rotation steps, each row followed by its count of steps
The counts run from 0 to 539.
[-24   0  10 -20   5 -20  16  12 -22  12  12   9 -28 -12  10   4 -52   1
   1   5  13 -13   2   9  -1  22  -2 -15  10  42   5 -15  27 -12 -13   1
 -38  -2  -5  25  21   2 -26 -22  -8 -17  19 -16]
512
[-22  -9   1 -29  18  -1  15  29 -11  22   4  30  21   5 -21  13  33  10
 -30  -4  17  -5  25  13 -19 -14 -23  24   4   2  15 -23 -17  -9  13  27
 -13  19 -32 -13   3  28 -15 -27  -1   6  -6   4]
374
[ -3  -9 -18   6 -33 -19  16  10  26  20  18 -10  26  22   1  -1  22  21
 -10 -15  37   3 -14  12 -36  -6  -3  -4   6  24   4 -33 -18  13 -18  -5
   2  15 -19 -33  14 -20   1  35  -5  21  16  18]
345
[  4  11  -4 -22  14  16 -14  15   1  17  28  30 -10  11 -33  15  20  17
  -6   3  21 -21  30 -10 -34   5 -27  11 -26 -10 -51  -7  18 -34  13  15
  14  -2   6 -40 -15 -16   3 -21  37  17  -7  -3]
362
[ -5  -3 -28   9 -16 -25  -5 -15  -8   4  20 -10  -9 -10   3   0 -38  12
  18  11  29 -17 -38   7   2  19 -18 -22 -22  36  20 -23   8   5 -18  -5
  13 -20  13 -30  -7 -39 -18  10   2   1   2  35]
70
[ -1 -20  19 -15  -2 -18 -13  -2   4 -11  28  24 -28   0   5   1 -39   0
   8  28  17   6   6  -4  31   3 -15   7 -48  -2  -5  22  27 -21 -22 -23
   0 -23  30 -37 -13 -11 -14   4  34  -5  -9  -1]
311
[-35  10   5 -12  30 -18   8 -27 -10  -7  24  25 -12  21 -12   9 -36  17
 -37  14  10   9 -24   4  22   2   7  19  13 -28 -13 -10  20   6  -5  17
 -16  10  20 -24   7  43  -2  -3 -11 -19 -18  -9]
52
[-34  29  12  -8  22 -17 -10  18 -10  -6  23  17 -14  13   6  13 -37  -2
 -16  -9  -7  13 -24  17  -6  26  13   7  18   2 -51 -25  36 -27  -4  22
 -21  13   6   9  -1  13   6  -5   3 -14  -2 -44]
236
[-40  -5   2 -25   1 -36   7  36  12  27  17   7 -12  20   2  -8  -4 -14
 -24  12  15 -23   8   7  -5 -19  31  38  -5   4  31  -3  11 -19 -11  24
 -29 -12 -25 -12   3   4 -12  -8 -27  16   0 -10]
232
[ -1 -19  -3   2 -10  21  -8  15  -1 -28  32  24 -24  -3   0  29   2   7
  15   5  12  23 -12   4  11  13 -44   7  -7 -33 -48 -14  23  -2  11  -4
  15   4   3 -36  -4   1 -12  17  29  -2   1   7]
209
[ -5  10 -18   4 -35 -19 -11  22  34  10  26  -2  10  11  12 -12 -11  -6
  10 -17  21  30 -43  -6  -6 -11   8  18  -1   4  17 -27  15 -14 -22  41
  -6  15 -26   7  26   5   1  37  -6   9   3   7]
432
[ -3   4   1   7 -15   7   5  35   3   3   9   0  36  12  -4  -7   7  -4
  -1 -12  -6  38 -16   0 -23  31   4  15   6  35  -9 -31   6  -9 -22   9
 -41  17  -8  12  53  19   9   4  -5  11 -15 -11]
421
[-14  16 -17 -15  14 -19   2 -19  -6   9  12  20 -37   5  -5 -18 -61  20
 -11   3  10  20 -16  -6   0  12   0  13  10   5  10 -19  34  -3 -30  23
 -36   6   5  19  10   4  -2  -7 -17 -24 -15 -21]
42
[  2  12 -33   2 -15   3  -7   8   6  -7   1 -25   5 -25   1   3 -12 -14
  11   7  30  13 -33  -6   9  20 -12 -10 -12 -16  38 -22  16 -13 -11  48
  -5 -14   4  11  11  43 -30  10  21  -2  -6  43]
290
[ -6  -1  16  -9 -16 -12  -8   4  13   5  36 -21  -4 -11   2   6 -38  -8
  13  -4  19  -7 -38 -10  12  -4  -4 -32   6  17  38 -21  31  -9  -8  40
 -18   6  30  12  29  28  -1  15   6  12   5  36]
434
[  0  -7   3  -4   1  25   4  31   7  -1  20   6   4  10 -22  -5  -7   2
  10  -7  -8  32  -8   9 -11  21 -39  18  -3  16 -29 -21  38 -36  22  32
 -15  16 -27  30  24  30  15 -20   5   2 -15  -1]
133
[-39  21  11 -16  11 -23  -5  18   9   0  36   0 -19   5  -6  -3 -28 -25
  -3  20  24 -25 -16  -8  10   7  10   7 -32  -6  -7   6  52 -41   9  32
  -3 -11   8 -17 -22   1 -23   9   6  -1  -3 -17]
234
[ 15 -21  12 -16  -5  -3  11  11  10  19  12  21 -26  14  -3   5 -21   8
  14  37  27 -27  25 -20  19  11  -7   6 -43   6  21  13  22 -19  23  -1
 -22 -18   2  -8   5  10 -37 -45   7  -1   4   1]
127
[-12  -2 -10   6  -6 -34 -16   8 -39  -2  10 -21  -4   4  35  14 -37 -11
  -5  22  11  -3 -39  19  -7  28  27 -26  25  28   2 -40   6  16 -19 -11
 -19  -3   2  -7  11  18 -19   8   1 -21  25   9]
109
[ 19   8 -25  23 -22   1 -13   2 -22 -10  10 -18 -24   5   5  -3 -16  -9
  21  49  10   4 -11 -23 -15  55   1  11 -24  -4  -1 -12  33 -22  -4  -1
 -19 -24  14   2  21   6 -18 -14  16 -16   3  14]
407
[-13   6  -7  -3   1  -4  22  21  18  11  19  13  14  25 -25  18  26  17
 -49   0  20  14  12   2 -23   4   9  12  20 -14 -20 -30   3   9 -15  13
 -36  25   1 -29  29  22  10  20  -8  21   5  -8]
334
[ -2   5   8 -12   0   4  19  29   5   0 -10   6  36 -16   1  25  -8   6
  -8 -30  24   3 -14  17  -7  15 -39 -37   0  35  -2 -35  -7  10  -1  13
   1  20 -15   4  20  21 -33  -2  31  10   0  -1]
383
[ -5  13 -29   0   0 -26   0 -15 -30  10  13  -4   3   2 -29 -19   7   3
 -33  39   9  -2   0 -12 -33  25   9  16 -12  18  42 -28  -7  -8 -33 -11
 -35 -13  25 -10  23   7  -9 -14  -8   9  -8  37]
176
[-29   1 -21  -9  -6  -5 -10  24   7  -9  -4  37  31  -2  -8  -4  -6  -6
 -11 -14  -3  24  -7  -6   9   7 -34  38 -45  -2  12  -3 -17 -14 -25   8
   4   0 -18 -34  20   4 -24  13   4  19 -22   1]
182
[ 13  -3 -45  11 -32   5   8  21   4  24  -4  -8  -2   4  11  18  32  19
 -13   1  17  -1   2  11 -43  17  -5   3  21  -5  -5 -44 -17  24  -9 -11
  -7  11 -21 -18  11  -5 -21  36  20   7  21  17]
488
[ 12   4 -13   9 -31  10  -3  30  14   8 -13  19  29   3  10  34  20   8
  -2   9  18  10  11 -17 -22  14   9 -13  -2 -16  12 -25 -11   7 -15  16
 -25  18   0 -21  45  28 -21  17  40  21  13   5]
8
[ 13  13 -25  21  -9 -19 -22  -2 -15  -6  13 -21  22   1  -9  -9 -21  -2
  11  24  14   9 -36  -1 -30  41   2 -15 -45  42 -27 -23  23 -30  -6 -14
  19 -21  14 -18   2   2  -6  -9  13  -7 -14  14]
264
[ 23  10 -16   9 -10 -13   6 -19  13   3   0 -13  12   9 -12  19 -13  25
   1  34  30 -20 -19   0 -11  39  11 -38 -26  17  -1 -19   6  14  18 -15
   1 -11  14 -37   7   8 -30 -10  17  -7   5  19]
254
[-25   5  -9 -17 -17 -13  -5  42  10   4  -6  16  19  -9   6  14  14 -25
 -22  -7  10  -2   5 -13  -7 -19  -3  14 -20 -11  31  -9 -16   1 -27  24
 -12  -1   0 -40  24   3 -24  27  22  34  11  18]
192
[-19 -25  -9   2   1 -34 -25  -1 -39   4  28 -12  -2  17   0 -22 -19   2
  -1  34   2  11 -43  19  -9  17   0  30  -4  16  14 -25  14 -31   4   3
   8 -11  -6  -2 -14  37  11 -23 -27 -26  -6  26]
262
[ 25   9   1  -8 -14 -11  -6  -2  31  18  13  12  16  16   0  25 -11  25
  -1   8  20  -7   0 -19  -9   0  24 -30 -22 -17 -19 -13  25  12 -13  -2
  -7   7  43 -51  25  -6   0  11  43  12  11  -7]
438
[ 24  15  10   1 -10 -11  -2   6   9  12  28   5  -5  15 -19  -3  -5  -4
 -15  17  18  -7   8 -16 -32  19  13  -9 -23  22  -7  -3  24 -35 -26 -14
 -31  -4  37 -15  18 -17  14   8  27  25  -5  -8]
34
[  6 -21  -4  -5 -15 -12  23  20  16  21  -7   7  12  22  18  20  13  30
 -10   7  31   0   0  10  -2  -6  14  -7  32  -2   8 -22 -13  25   4  15
 -30  17 -36  -6  35  31 -21  -8  -8   3  22  -1]
528
[-17  25 -28   3 -28   1   4  20  26   6  -4   6  21   3  19  17 -24  -1
   5 -12  11   5 -32  -4 -22  33   4  -8  -3  11 -30 -30  24 -24   1  27
  -8  17  -6  -6  34 -21  -3  20  17   8  17 -38]
238
[ -6  11 -41   0   2 -19   3 -19   0   2  14  20 -12   9 -23 -31 -28  32
 -20   3   4  38 -19   2 -26  30 -12  38 -24  12 -26 -19   0 -18 -26 -21
   4  -1  -9 -13 -10  -4  -2   6 -12 -27 -30 -12]
457
[ 27  11 -11  -3 -13  23   1  32  21   1  24  17  -8   4 -20  -6   2  -9
  19   3  10  35  -9  -6 -16  27 -31  15 -22   5 -39  -3  34 -39  19  21
   3   2 -14   8   1  17   4 -12  25   1 -28 -10]
132
[  5 -23 -12 -10 -13  -1 -11  17  -8  17  -9  31  43  20  13  -2   8  21
  -5   5   3   2  14  -1 -30  -4   6   5 -28  33  18 -28 -21 -15 -23 -22
 -11   2 -21 -10  35 -13   0 -22  -2   9  16  -9]
268
